In the rows, 128 means zero.
The same turns and mirrors carry the whole set onto itself, and each row onto the other rows of its family. Which rows share a family with each named row? Give them in list order.
These 32 rows form 4 families of 8 rows each.
pina: [130 153 105 166 112 118 124 120 170]
dute: [128 150 144 119 139 126 149 107 118]
nabo: [136 161 101 163 102 103 141 119 161]
naf: [145 148 137 133 120 152 126 113 115]
ful: [161 141 126 124 104 144 143 116 129]
gaf: [119 136 113 133 129 105 112 106 109]
medit: [150 151 129 115 112 137 121 126 112]
mana: [132 143 146 136 129 151 133 120 119]
dumu: [110 144 139 138 108  98 145 122 111]
defu: [108 135 124 137  99 112 120 128 115]
Gefuv: [118 138 108 141 133 102 144 129 172]
Nup: [152 151 119 133 114 106 148 159 159]
dis: [171 167 134 133 142 102 125 127 143]
tenur: [170 163 120 159 135 114 129 144 150]
funap: [131 159 114 142  94 104 118 105 163]
lezap: [129 138 145 120 137 136 133 133 117]
bapo: [140 127 140 127 142 139 153 119 132]
Kolu: [170 171 115 149 138 116 147 126 153]
sosef: [141 128 107 147 125  93 128 103 112]
Mibe: [149 162 132 153 127 118 159 149 160]
Budon: [150 161 151 138 117 106 139 154 151]
Bori: [124 138 124 157 124 107 116 113 100]
bab: [134 153 120 133 117  94 131  98 103]
dibek: [141 160 137 117  98 133 145 113 119]
rof: [125 152 108 164 138  97 146 115 162]
gur: [126 150 107 166 132 115 125 114 170]
Bavo: [109 147 128 147 134  98 128 107 167]
Bage: [121 121 123 154  98  97 142 130 120]
Zude: [121 138 128 157 106 110 118 123 102]
loz: [163 151 109 131 148 100 139 137 152]
vib: [157 157 129 162 134 115 135 157 152]
Gim: [142 151  89 136 108 104 131 116 166]

Which other rows belong to the same family as dis? ful, funap, bapo, sosef, Budon, Bavo, Bage
Which other rows belong to the same family as gur? pina, naf, mana, tenur, Bori, Zude, vib

The same turns and mirrors carry the whole set onto itself, and each row onto the other rows of its family. Which rows share a family with each named row? Give them in list order.
These 21 rows form 7 families of 3 rows each.
gufen: [ 94 152 108  97 104 128 136 120]
Bogu: [ 59 126 124 141  91 132 156 155]
fetag: [ 81 125 128 154  77 114 143 152]
lole: [ 88 169 103 107 110 132 138 117]
Muva: [ 64 160 126 120 114 128 165 120]
teto: [ 94 119 105 125  80 135 129 151]
tuk: [112 140 100 154 101 161 141 121]
kuri: [ 73 157 136 121  73 125 121 140]
Ras: [118 133 105 138 101 156 142 111]
Tesip: [ 97 173 137 133  94 145 134 102]
Vipi: [ 66 133 115 138  83 123 128 159]
kuzi: [108 148 129 166 100 136 160 107]
Supu: [ 81 133 100 130  82 131 125 159]
zot: [ 98 140 133 161  71 154 128 131]
mogof: [ 85 138 124 160 108 154 171 122]
fizu: [ 78 131 118 139  68 128 146 162]
zovet: [ 83 174 122 107  97 123 157 119]
Melu: [ 80 165 132 119 100 104 152 119]
Pelo: [110 148 119 158  92 156 165 116]
lasu: [100 139 115 171 103 157 145 119]
Ziz: [ 77 173 119 118 116 125 143 110]

Which other rows belong to the same family as lole? tuk, Supu
Which other rows belong to the same family as lasu? Vipi, Ziz
Which other rows belong to the same family as Muva? Bogu, mogof
Which other rows belong to the same family as fetag? kuzi, Melu
Which other rows belong to the same family as zot? kuri, Tesip

The same turns and mirrors carry the whole set onto itself, and each row onto the other rows of its family. Which rows share a family with each named row? Give them in list order.
These 40 rows form 5 families of 8 rows each.
pureb: [118 115 116 160 131 112 119 126 101 106 142 125 162 132 114 116 107]
fadu: [120 114 103 104 128 135 157 121 133 156 121 114 119 141  91 116 137]
pite: [105 111 101 140 118 126 138  90  87 152 134 104 129 100 119 120 116]
bovig: [ 85 137 134 119 146 119 118 145 144 168 131 125 131 124  92  98 109]
muba: [ 98 144 120 149 131 157 139  84 111 113 116 121 111 124 127 132  95]
dibu: [118 133 127 161 126 129 117 143 101 106 151 127 152 125 117 122  96]
tilek: [110 133 133 144 157 131 131 142 108 134 106 145 133 154 132 118  77]
Tal: [ 89 129 131 109 141 104 127 149 141 157 137 127 140 124 112  99  92]
sitab: [107 116 107 152 147 131 137 143 126 134 132 126 141  83  97 104 136]
kep: [127 118 102 110 116 139 155 117 130 151 139 114 115 133  93 126 138]
lako: [105 153 134 160 138 160 127  91 115 133 120 122 109 125 117 139  97]
Zop: [104 140 123 147 163 134 136 149 103 148 126 156 120 135 129 121  76]
nunu: [ 86 142 127 114 145 115 125 154 135 159 155 130 127 126  99 106  95]
mitu: [117 127 102 111 128 135 166 115 131 172 138 110 117 121  97 129 129]
Vas: [ 93 145 113 125 114 152 137 112  93 176 129 133 118 155 101 114 104]
deriv: [105  94  92 133 135 117 144  84 108 134 116 123 125 111 121 111 124]
vaga: [ 74 136 127 117 140 109 124 131 137 150 131 140 146 143 107  92  93]
rofet: [ 96 122 105 142 142 125 147 146 128 122 138 137 146  82 114 101 117]
Todu: [ 99 142 120 146 128 142 130  76 121 107 136 121 116 132 119 135  98]
nam: [ 99 125 100 136 145 124 156 140 145 120 138 140 151 105  98 104 129]
dufo: [ 85 142 109 119 109 161 135 109 105 157 126 144 111 149  98 104 114]
Nuf: [117 118 108 104 128 122 146 108 143 150 136 117 120 153  89 122 131]
Gik: [ 93 144 122 131 125 159 125 119 109 174 115 140 115 154  90 107 117]
mel: [115 136 127 149 163 126 145 129 126 127 114 151 137 151 132 128  81]
Sur: [ 92 116 102 135 139 126 143 149 128 120 133 129 148  95 100  92 129]
zimov: [123 117 112 119 134 132 145 120 139 167 128 107 119 121  85 122 142]
Nof: [104 115  96 142 150 124 146 156 113 137 147 137 136  90 105 105 122]
rov: [120 136 128 142 154 132 142 155 114 144 117 155 135 150 129 121  82]
fivof: [126 128 134 174 140 129 107 130 100 118 137 116 142 120 113 130 103]
Rur: [111  98 106 130 127 119 136  88 104 132 118  97 126 107 121 116 120]
Manep: [100 147 125 137 128 152 139  82 119 130 126 123 101 125 130 138  89]
bon: [121 127 125 158 142 117 116 140 100 117 160 117 136 116 119 133  91]
pive: [114 104 112 153 133 127 125  91  97 144 117 105 125  95 117 118 124]
tinu: [ 80 139 132 108 148 117 131 146 148 149 126 129 133 134 106  97  95]
zeli: [120  97 103 133 122 123 137  88  91 143 120 111 119 113 128 122 115]
bikoz: [ 90 147 118 122 115 161 132 112 108 147 119 135 116 167  95 109 110]
lag: [126 122 123 161 137 127 124 139 106  96 139 116 149 125 116 126 105]
sibeg: [110 143 137 153 163 141 127 141 116 155 107 149 123 144 121 121  85]
kugor: [ 93 138 104 132 125 156 139 105 105 144 117 157 118 167 101 109 112]
zukub: [109 155 118 151 129 158 150  91 107 137 133 120 111 123 123 146  94]

Which other rows belong to the same family as pite? Zop, nunu, mitu, Vas, Nof, bon, zukub
Which other rows belong to the same family as Rur? fadu, muba, tilek, Sur, tinu, bikoz, lag
Which other rows belong to the same family as vaga? pureb, deriv, Todu, nam, Nuf, mel, kugor

The same turns and mirrors carry the whole set onto itself, and each row onto the other rows of its family. Which rows share a family with each named row? Give them in list order.
These 20 rows form 4 families of 5 rows each.
H: [107 176 142 132 150 136 137 152 123 120 125 153 122 127 141 117 119 153
 111 129 117 100 139 112 137 131 121 150]
X: [113 127 124 129 138 131 114 121 142 152 135 118 140 135 119  79 167 129
 148 139 128 131 105 131 100 118 129 146]
J: [136 135 112 128 126 108 121 113 125  96 136 104 129 119  92 127 103 131
 107 122 116 151 119 133 121 161 136 140]
B: [120 173 152 121 154 141 143 150 130 121 133 145 126 135 143 122 110 161
 120 122 109 101 133 125 136 138 129 155]
T: [141 133 118 132 122 102 125 118 126  97 134 101 128 118 104 134 105 127
 116 115 111 150 103 138 129 160 150 134]
E: [120 107 117 131 152 121 125 115 147 133 118 134 107 122 134 128 113 132
 143 116 145 110 145 165 162 104 124 105]
G: [115 173 152 129 150 131 147 138 122 113 130 154 124 134 147 123 115 151
 116 134 108  97 130 121 146 136 133 150]
Q: [141 133 112 132 126 109 126 120 132 103 135 108 123 113  85 129 113 124
 102 108 124 137 118 136 130 164 150 141]
C: [122  96 117 144 147 129 126 126 147 126 126 147 121 116 132 129 111 124
 149 120 152 108 135 162 158 101 132 111]
S: [127 109 108 138 138 125 117 126 146 128 122 142 119 122 132 123 114 118
 152 113 153 110 152 167 161 107 130 108]
R: [152 136 163 104 107 145 117 159 106 130 128 119 135 133 136 152 143 119
 134 127 142 133 118 126 129 110 131 106]
W: [142 137 156 112  95 145 113 153 109 124 129 123 153 130 135 147 153 115
 135 130 148 131 123 129 120 118 133 105]
D: [128 170 143 127 163 136 140 140 124 124 133 155 120 136 138 124 120 150
 119 128 103  94 143 117 147 125 129 147]
V: [125 104 116 141 141 128 118 127 159 133 121 137 112 123 124 128  94 120
 141 120 153 112 148 163 158 117 129 111]
N: [142 141 149  94 107 138 118 155 100 129 133 124 142 129 135 160 142 120
 138 137 148 139 121 132 134 118 127 109]
Y: [112 121 124 137 139 138 119 124 141 159 135 129 132 145 110  78 156 125
 139 136 127 147 116 134  97 121 124 139]
Z: [ 97 125 129 132 143 131 116 123 133 149 138 121 129 148 127  81 155 128
 147 140 129 140 121 127  97 127 116 152]
L: [141 138 158 106  96 138 123 155 116 121 120 117 131 133 135 160 140 127
 142 133 154 145 117 127 122 118 134 107]
M: [100 119 124 142 145 136 116 128 151 158 140 120 137 143 119  90 153 127
 146 135 129 135 115 130  94 129 128 146]
K: [128 140 108 132 124 103 130 118 125  94 132 102 130 126  93 122 103 120
 108 112 120 136 118 141 117 155 149 138]

Which other rows belong to the same family as V? T, W, D, Z
Which other rows belong to the same family as G? J, S, R, M

The same turns and mirrors carry the whole set onto itself, and each row onto the other rows of its family. Which rows share a family with each named row? Give them in list order.
These 36 rows form 6 families of 6 rows each.
podus: [117 125 133 155 141 154 133 137 130 145  90 100 141]
Roran: [140 140 149 108 117 133 137 115 159 152 122  93 103]
kopas: [172 153 146 125 118 105 151 127 142 142 114 101 113]
faz: [168 152 139 116 105 116 126 143 153 141 125 100 103]
veru: [140 142 159 139 129 126 142 137 162 159 109  92 112]
Mabi: [116 143 130 146 147 138 119 146 114 138  94 129 155]
Pamem: [114 123 143 142 125 154 116 136 138 144  90 126 161]
rep: [136 126 155 143 113 127 135 123 167 155  94  89 128]
gen: [134 129 119 131 111 121 121 124 107 117 109 145 161]
dup: [122 128 155 139 130 159 131 121 162 157 111 107 129]
sama: [167 148 120 105 108 114 142 121 130 138 129  99 111]
guvas: [113 115 142 145 128 143 118 126 126 130 112 131 167]
Dud: [117 118 163 138 135 142 126 113 155 146 116 106 148]
zam: [162 140 137 125  92 123 133 123 168 150 121 111 110]
vete: [141 131 113 139 116 135 120 142 109 128  97 132 170]
pimak: [113 129 152 151 140 150 114 145 146 142 102  99 131]
gegam: [125 123 155 135 113 139 134 142 158 149  97  87 117]
mumip: [138 145 100 111 121 125 116 131 110 127 131 137 147]
pev: [159 143 107 107 103 109 125 136 106 122 108 118 144]
dur: [118 118 137 156 136 142 119 129 138 140  99  88 152]
Nuge: [118 140 114 122 136 145 107 138 110 127  89 120 153]
tuf: [172 149 128 114  96 112 112 143 126 114 116 124 124]
Sata: [170 164 116 110 112 105 131 142 125 138 116 132 128]
Zaf: [139 134 164 129 128 135 118 131 156 132 118  81 108]
bula: [165 141 113 118  99 108 126 112 116 116 118 130 136]
budar: [166 153 122  89  99 118 124 142 142 139 120 123 124]
kul: [157 156  98 109 128 131 123 136 114 136 116 136 150]
reluv: [145 153 109 124 123 128 103 150 108 121 109 139 146]
Seben: [111 132 117 129 142 129 116 130 108 133 104 116 164]
fizig: [150 154 123 132 125 121 131 139 111 130 106 155 156]
Kora: [168 143 134 112 104 109 133 101 146 132 122 104 116]
pedif: [147 130 157 124 122 128 131 103 165 145 125  90 120]
feki: [163 139 140 122 103 126 151 140 163 158 121 103 113]
zepaf: [118 137 159 147 157 143 139 128 138 148 108 112 140]
kiko: [117 133 140 135 134 151  99 145 122 120 109 136 151]
fuvo: [156 154 116 100  98 109 130 123 139 143 126 138 122]

Which other rows belong to the same family as zepaf? kopas, tuf, Zaf, fizig, kiko
Which other rows belong to the same family as mumip? rep, zam, dur, Seben, fuvo
Which other rows belong to the same family as Kora? gen, guvas, Dud, bula, pedif
Which other rows belong to the same family as feki? podus, gegam, Nuge, budar, kul

The same turns and mirrors carry the whole set onto itself, and each row onto the other rows of its family. Which rows share a family with each named row? Give them in list order.
These 32 rows form 4 families of 8 rows each.
teli: [ 70 135 114  96 105 128  78  87 173 138  91 141 151 136 105  89 143 157]
Mamo: [ 83 116  96  97 130 120 110 110 175 143  65 151 143 108  98 123 137 149]
bune: [ 86 141 113  99 143 103  94  97 148 157  84 119 156  97  89 106 138 127]
Sagel: [113 129 139  91 122 132  98  92 142 132 130 136 145  90 113 162 114 109]
Nuten: [ 69 129 111  82 127 114  73 105 189 147 105 130 130 143  91  97 123 143]
Lut: [ 79 132 111 115 137 107  96  91 155 160  81 134 149 100  86 105 144 144]
zolin: [ 88 136 105 118 114 114 112  74 146 124 128 145 142  88 121 170 121 115]
ber: [ 86 124 102  79 128 123  95  98 189 152  74 140 141 105 102 113 132 159]
mifog: [ 98 118 117 118 128 113 104  79 152 129 130 150 141  81 136 155 117 137]
Loru: [ 75 142 121 108 100 122  95  93 137 113 140 138 147 135 112 169 109 114]
Doru: [ 83 131 127 106  89 130  96  88 152 107 152 142 155 128 124 149 116 124]
vukav: [ 59 150 121  97 108 128  85  98 163 130  95 155 156 140  89  97 148 145]
kek: [ 91 159 114  97 112 134  89  56 164 108 155 144 140 122 115 137 111 121]
pife: [ 84 136 107  88 138 119 101 107 179 148  71 142 140 101  76 120 119 151]
golo: [ 67 152 103 102  97 131  91  89 169 130  97 137 159 144  83 100 147 137]
dal: [ 78 137 131 102 147 104  90  98 168 148  81 128 146  94  89 103 135 124]
zoma: [106 118 107 119 118 113 108  76 153 134 133 126 142  87 126 159 111 124]
Lef: [ 56 128  95  99 142 124  73 104 184 133 107 135 134 144  85 108 122 136]
vaf: [ 63 139  90  92 133 113  76 109 168 126 109 131 136 144  84  97 108 136]
surim: [117 135 145  84 126 132 106  90 159 136 117 147 136  98 110 168 119 117]
ziniz: [ 86 155 105 100 115 131  98  65 155  99 137 155 129 126 113 152 109 107]
fuzo: [123 145 134  77 113 123 114  86 148 126 116 149 138  95 112 157 107 120]
fifu: [ 68 146 103 105 117 132  90  80 180 126  86 143 148 145  84  96 136 148]
fak: [ 98 138 115  85 121 135  94  76 160 106 153 147 131 137 120 143 108 108]
bup: [104 146 125  88 125 127 103  89 136 120 114 146 136  99 108 173 103 107]
Muv: [103 125 105  98 120 123 114  79 158 124 137 154 142  81 131 159 118 126]
nik: [ 83 125 128  97 128 107  79  99 164 164  88 128 140 100  96  95 139 142]
rebev: [ 91 148 119  92 128 135  91  60 167 107 148 152 138 141 128 141 119 124]
Gug: [ 91 130 115  97  94 131  90  99 140 124 151 142 141 143 110 158 105 132]
vasad: [ 60 136 111 101 127 104  84 111 167 139 103 133 140 151  78  99 119 143]
zunat: [ 88 129  88  94 120 122 108 108 178 141  71 145 140  91  83 120 124 145]
Zukor: [ 81 126 137 110  92 129  86 101 155 116 150 148 137 138 113 153 110 131]

Which other rows belong to the same family as Lut? Sagel, Doru, pife, fifu, fak, Muv, vasad
Which other rows belong to the same family as fuzo? Mamo, vukav, kek, dal, zoma, Lef, Gug

